Named moves (each a turn or a mirror), then the moves between two rows, first move first; the first pair answered
move Z32:
[-10  -6  -3   2  -7   8   1   8  -1  -8   2  -7   2  10   5  -1   2] => [-9  2  4  4 -9  3 -6  2 -8  5  9 -4  4  3  1  6 -4]
[ 1 -1  0 -2  6 -1  9  0  1  2 -8 -1 -1 -3 -3 -6  5] => [ 0  3  3  0  5 -3  7 -3 -4  9 -4  0  0 -6 -7 -2  3]
[  0  -3  -5   1  -4   8   7  14   6  -7 -13   3   2  -5   6  -9 -13] => [ -1   8   4   5  -6   4  -3   7  -2   9  -3   6   4 -12  -2   2 -20]
move Z172:
[  0   3  -2   2   1   6  15 -14   0   6 -13   3  -2  -1 -12  -6   3] => [  1  -4   0  -6   0  -2   7 -13  -2   3  -3  -5  -8  10  -8  -2  18]
[ -4  -9   6   6   7   6   1  17   9 -21   2   6   1  21  14  -4  -1] => [ -4  -5   3  12   8  11   6  17  10 -19  -6  12   7  12  12  -6 -11]
[-13 -11  -2   2  -2   0  -6   1   9 -10   7  -3   0   2   9   4   4] => [-12  -7  -4   9  -1   6   0  -1  10  -6   0   4   5  -8   5   0  -8]
[  3   2   4  -5   0 -19  -2  -3   6 -10   4  -2  -7  23   5  -3  10] => [  3  11  -3   9   2  -4  10  -6   8  -3 -14  13   6   1  -1  -9 -18]
move Z328:
[ -1   5   5   2 -13 -20  -5 -11   2  -2  19   7  -2  15   7  12  -5] => [ -1   1   3  -5  -7 -23   6 -20   7  -6  13   9  -7  16   1   4   3]
[ 6 -7 -8  7  0  7 -4  9  8 -9 -2  5 -4 -5  7  2 -6] => [  5   1  -1  10  -1   2 -10   4   3   1   6   7  -1  -8   4   8 -10]
[  6   1   7  -9  -2 -18   2  -9  -1  -4  10  10 -15   2 -17   6 -11] => [  7  -7   0 -12   2 -14  11  -4   6 -16   0   8 -18   7 -14  -3  -6]
move Z336:
[ -2   0  -5  -7   9   9   9  -3   1   0  -1  -2  -2  -8 -10  -2  -5] => [ -2   5   0  -6   7   3   5  -7   0   4   8   0  -2  -8 -11   4 -10]
[ -2   3   6  -4   1 -10   0 -10   0   5   8   5  -1   1  -6   3   2] => [-2  0  4 -3 -5 -9 -4 -1  0 -2 12  2 -1  8  1  7  1]
[  4 -12  -6  -8   0  -6  11  -2  14 -16  -4  -4  -6  17   4  -8   9] => [  4  -9  -4  -9   6  -8  17 -13  13  -5  -9   0  -6   9  -6 -11  10]

(two moves a pair)
[-1  4 13  0 -4 -2  2 -8 -4  8 17 -3  0  2  0 11  3] => [ 1 -6  2 -4  3  3 19 -6  4 -6 -1 -6 -3  5  0 -4 13] : Z32 then Z336
[ -1   2  -1  11  -8  10  -2   6   0  -8   0  11   5  -6  14   6 -19] => [  0  -2   6   2 -12   0 -13   7  -4  -8  14   2  -3   7  16  12  -2] : Z172 then Z32
[  6  -2 -10   5  -7   2   9   8  10 -19  -1  12   6   1   5  -2 -11] => [  5   0  -9   9  -8   6   3  13   6 -17   0   9   7  -2   5   0 -14] : Z328 then Z336
[  1   0   5  -8  11  -7  11 -17   0   5  -5   1  -6  -3 -15 -11   6] => [  1  -5   0 -11   7 -12  13 -14   7  -7  -1   1  -9   9  -7  -9   9] : Z336 then Z328
[ -1   4   1  -2  11  -2  -2   7   0 -15   0   0  -5  17  -4  -3  12] => [ -4  17   6   7  10  -1  -4   0  -7   3   1   8   3  -1 -14   2  -7] : Z32 then Z172
[ 2 -1  3  0 -4  1  4 -1  3 -3 -3 -3  1  3  4  0  9] => [ 1  4  3  3 -3  2  7 -4  3  2 -6  2  5 -4 -1 -1  1] : Z172 then Z336
[  0   4   0   2   2  -2  -6   8  -4  -1 -10  11   8 -12  -1   1 -15] => [ -1   3   1  -3   7  -6   3  -3  -3  -1 -13  12   3 -12  -7  -4  -8] : Z328 then Z328
[ -5  -7   2 -12   7  -9 -14  -2  -5   0   8 -15  -9   9   1  -1  21] => [ -4   6  -4   7  10   8   2  -5  -3  13 -11   4   6 -21  -8  -7 -14] : Z32 then Z172
[  8  -7   3   2 -10  -6  -7   5   6  -2  14   1  -4   4   2   7  -8] => [  9  -6   4   0 -10  -8  -6   1   5   0  14   1  -4   3  -1   7  -6] : Z32 then Z328
[ -5  11  -2  -5  -7   0  -7   4   4  -9   6   1  -4  -7   4  10 -14] => [ -4  10  -1 -12   2  -7   4 -11   8  -7   0   3  -9  -8  -7   1  -3] : Z328 then Z328
[ 2  7  3 -2 -2  0 -5  1 -4  5  3  1  2 -8 -4  7 -6] => [ 3 -2 -4 -9 -1  2 -1  7  2 -8 -1 -4 -2  4  3  1  7] : Z172 then Z32
[-4  0 -1  1  5  3 -3  0  1  6 -6 -3  6 -4 -3  4 11] => [-4 -1 -1 -2  6  1 -1 -3  3  7 -6 -2  5 -3 -5  2 12] : Z336 then Z328
[  3   2   7  -4   5 -12   3  -7  -5   4   9   1  -8 -12  -6   1   3] => [  3   7   2   4   1  -6   3  -2  -3   3   9   7  -1 -16  -1   4 -13] : Z336 then Z172
[ -3   4   2   1   9   7   4   1   0   1 -14  -6  -1  -7  -1 -17  -3] => [ -4   3  10  -5   7  -4  -8   0  -5   3   1 -14  -9   2  -1  -9  10] : Z32 then Z172
[  0  -6   6 -14  14 -14  13 -19   1   7  -7  -8 -14   3 -14 -15  24] => [  3   0  14 -10  -6 -26 -11 -11  -1   2  24  -4 -11  18   3  11  11] : Z336 then Z336
[  5  12  10   3  -1  13   0   5  -6   6   0   0   8 -10   3   6 -17] => [  5   5   1  -1  -1  18   4  14  -1  -9  -5  -2   6  -1  11   2 -13] : Z336 then Z32
[-4  2  1  1 -1  7 -8 11 -4 -8  1 -7 -3  1  1 -1  9] => [-4  8  0  6 -1 10 -4  8 -6 -1 -3 -1  2 -8 -4 -1 -3] : Z172 then Z32
[  3   8   9 -11   2 -15   8 -18   2   1   0  11 -10  -2 -13  -5   1] => [  4   7   9 -11  -1 -17   6 -16   6  -5   6  11 -10   5  -8  -3   0] : Z32 then Z336
[ -1   4   2  -1  -3  -9  -1 -11   1   2  11   5   0   4  -2   5  -5] => [  0   0  -2  -3  -2 -10   4 -11   6  -6   8   4  -3   8   1   1   0] : Z328 then Z336
[  1   1   0 -10   8 -23   8 -20   2  -3  -5   1  -9   7 -10  -3   9] => [  2  -4  -7 -10   2 -19   6  -8   7 -18  -3   0 -10  17   2  -2   8] : Z336 then Z328
[ -9   3   1 -16 -17 -25   4  -4  12 -14  13   7 -10  10  -1   2  -1] => [ -7   9  -5  -4 -18 -13  12   0  15 -14   3  18   0  -2   0  -2 -23] : Z172 then Z336
[ -4 -15   2 -13   2   5  -4   4   1 -12  -6  -5  -9   3   2  -2  12] => [ -4  -7  10 -14   5  -4  -3 -11  -3   4  -2  -2  -9  -4  -9   0  12] : Z32 then Z328
[ -4   9   3  11  12   5   6  -5  -3  14  -5  12   9  -9  -1   6 -17] => [ -1   5  -2  13   1   8  -2  11   1  -1   2   7   9   4  15  13 -18] : Z336 then Z336
[ -2  -5 -12   7   8  30   7  20  -1  -4 -27  -8   8 -19  -5 -14  -3] => [ -3  17  12  12   0   3  -6  -9 -11  27   6   6  10 -24 -19  10 -21] : Z336 then Z336
[-3  2  2 -1  8 -1  9 -3 -2 12 -5  3  1 -9 -6 -9  3] => [-3 -1 -6  3  3 11  4 14 -2  1 -7  1  5 -6  5 -8 -3] : Z328 then Z328
[ 3 -3 -2  2  1 10 -4 17 -2 -1 -4 -5  5 -4  7 -1 -3] => [ 1 -4 -1 -2  8  9  1 12 -2  4 -8 -7  3 -6  0 -7  5] : Z172 then Z336
[ -1  -3  -2   0   3   9  13   2  -5   4 -14   0   4  -8  -1 -10  -1] => [-1 -4 10 -7  0 -9  0 -5 -9  8  7 -6 -3  4 -2  1 13] : Z336 then Z172
[ -7   0  10   6   5  -2  -4   0 -15  21   3  -4  -6  -4 -10  -5  17] => [ -5  -2   5   2   9  -5   5  -6 -10  16  -2  -2  -9  -2 -12 -11  21] : Z32 then Z336
